data =
[[ 79  62 -39  29  55  65]
 [ 68  41 -56 -64  47  60]
 [ 62 -51 -56 -55  52  62]
 [-57  73  36  56 -31 -69]
 [-63  47 -24  43   1 -56]
 [-51  71  59  39 -46 -73]
 [-52 -45  45 -53 -64 -58]
 [ 39  67 -26  57  60 -18]
 [ 58 -72 -63 -40  39  67]
 [-36 -60  51 -44 -64  34]
 [ 63 -48 -37 -60  45  77]
 [-48 -53  48 -51 -55 -64]
 [ 70  -6 -48 -34  68  67]
 [-55 -62  59 -50 -68 -63]]
Counting starts at 0.
The top-right entry -> 65
The top-left entry is 79
Give the entry in row 1 and column 0.
68
The entry just left of the smallest entry -> -46
The entry in row 2 and column 0: 62
The entry just right of -72 is -63
The bottom entry of the column that holds the largest entry is -55
Give the entry directly below the smallest entry.
-58
The entry directly above -37 -> 51
Give the entry directly above 73.
-51
Give the bottom entry of the column that holds the smallest entry.
-63
The entry just right of -50: -68
The entry directly below -37: 48
Give the entry in row 0 and column 1.
62
Give the minimum.
-73
Give the entry just left of 57.
-26
The entry directly above -45: 71
Give the entry just right of 43.
1
The entry in row 0 and column 2: -39

grid =
[[ 25  27  55   0   3  13   1 -24]
 [ 23  23  62   2  -6   4   7 -12]
 [ 20  28  12  -6  24  30 -14 -46]
 [ -1  -9  43   8 -29 -27  20  36]
 [-12  -7 -60  -6  22  16 -16 -17]
 [-25 -27 -57   0   0 -11  -2  22]
 [  4  12 -36  -8  30  29 -20 -39]
 [-24 -26 -58   0   1 -10  -3  20]
 [-23 -30 -26   5 -19 -27  11  42]
 [  5  -1  53   7 -27 -22  19  27]
 [-25 -30 -36   4 -15 -24   7  39]
 [  0   8 -43  -8  29  27 -20 -36]
 [ -9 -17  25   8 -30 -31  19  43]
 [  9   4  58   6 -24 -18  17  21]
 [-23 -25 -60  -1   3  -7  -5  16]
 [-12 -21  14   8 -29 -32  19  46]]
Rows and columns are numbered from 0.
The entry at row 1, column 1 is 23
Which number is the entry in row 2 and column 1?
Answer: 28
Which number is the top entry of the column that holds the largest entry?
Answer: 55
Which number is the entry at row 2, column 0?
Answer: 20
Which number is the entry in the bottom-left corner?
Answer: -12
Which number is the entry in row 1 and column 0?
Answer: 23
The entry in the top-right corner is -24
The entry just right of 28: 12
The entry just left of -39 is -20
Which number is the entry just left of -31?
Answer: -30
Which number is the entry in the bottom-right corner?
Answer: 46
Which number is the entry just left of -5?
Answer: -7
Which number is the top-left entry?
Answer: 25
Which number is the entry at row 0, column 1?
Answer: 27
The entry just left of 14 -> -21
Which number is the entry just right of 58?
Answer: 6
Which number is the entry just right of the largest entry?
Answer: 2
Which number is the entry just right of 13?
Answer: 1
The entry directly below -5 is 19

B =
[[593 537 746 870 520 581 274]
 [535 472 556 557 502 532 419]
 [486 332 235  18 487 497 675]
 [536 471 557 576 503 465 427]
 [696 331 433 222 577 431 610]
 [581 433 531 483 519 446 466]
 [313 622 601 881 361 449 261]
 [649 468 667 671 539 440 380]
 [ 16 562 272 516 265 476 405]
 [130 574 357 552 298 450 387]
 [594 473 600 621 530 468 409]
 [356 569 542 743 395 368 343]
 [232 493 322 360 347 193 487]
 [355 541 510 646 400 472 361]]
The second entry in reading order -> 537
Find the smallest entry in the first column.
Answer: 16
Find the entry in the top-left corner.
Answer: 593
Find the largest entry in the first row.
Answer: 870
Find the entry directly below 870.
Answer: 557
Find the last entry, reading row by row.
Answer: 361
The 2nd entry on the diagonal from the top-right corner: 532
The largest entry in the last row: 646
The entry just left of 493 -> 232
Find the largest entry in the last column.
Answer: 675
The 2nd-last entry, reading row by row is 472
The entry directly below 465 -> 431
Find the bottom-left entry.
Answer: 355
Find the third entry on the main diagonal.
Answer: 235
The entry directly below 667: 272
The first entry in the row that holds the largest entry -> 313
The entry directly above 261: 466
Find the entry directly above 440.
Answer: 449
The fifth-last entry, reading row by row is 510
Find the entry just left of 574.
Answer: 130
The entry just left of the largest entry -> 601
The entry directly above 380: 261
Find the entry directly below 357.
Answer: 600
The entry just left of 446 is 519
Find the entry directly above 298.
Answer: 265
Find the entry just right of 493.
Answer: 322
Find the entry just right of 600.
Answer: 621
Find the entry just right of the smallest entry.
Answer: 562
The first entry on the diagonal from the top-right corner -> 274
Find the 5th entry, reading row by row.
Answer: 520

array([[196,  24, 203, 215, 146,  90,  60,  95, 152,  38],
       [115, 127, 117, 114, 121, 126, 121, 121, 119, 123],
       [ 70, 165,  82,  61,  90, 113, 154, 138, 106, 157],
       [ 91, 117, 114, 104,  97, 102, 117, 123, 118, 125],
       [112, 163,  99,  98, 134, 145, 155, 142, 117, 157],
       [151,  95, 155, 163, 135, 113, 102, 120, 136,  99],
       [167,  76, 141, 152, 168, 168,  68, 120, 131,  98],
       [119, 107, 118, 120, 114, 115, 104, 110, 113, 109],
       [151,  78, 166, 170, 128, 106,  89, 109, 145,  90],
       [133, 180, 121, 120, 150, 175, 171, 169, 145, 185],
       [ 84, 123, 106,  96,  80, 102, 121, 128, 124, 129]])
Indices start at 0.
The entry in the bottom-left corner is 84
The entry just right of the largest entry is 146
Read off the entry directly above 165.
Answer: 127
Read off the entry in row 2 and column 0.
Answer: 70
The entry in row 0 and column 1 -> 24
The entry at row 0, column 2: 203
Read off the entry in row 0 and column 0.
Answer: 196
Read off the entry in row 1 and column 0.
Answer: 115
Read off the entry directly below 134.
Answer: 135
Read off the bottom-right entry.
Answer: 129
The entry directly below 91: 112
Read off the top-right entry.
Answer: 38
The maximum -> 215
The bottom entry of the column that holds the largest entry -> 96
Read off the entry directly above 142.
Answer: 123
Read off the entry just right of 141.
Answer: 152
Read off the entry just left of 97.
Answer: 104
Read off the entry in row 1 and column 2.
Answer: 117
Read off the entry just left of 154.
Answer: 113

A = [ 10 -56 -32 -12  61  13 -46 -18]
The entry just right of the smallest entry is -32
The last entry -> -18
The second entry from the left: -56
Report the entry just left of -18.
A: -46

arr =  28   60   -8   36   20   39   19   30   45  -27  -16
The entry just left of -16 is -27
Which number is the entry just right of the largest entry?
Answer: -8
Which number is the entry just left of 60?
Answer: 28
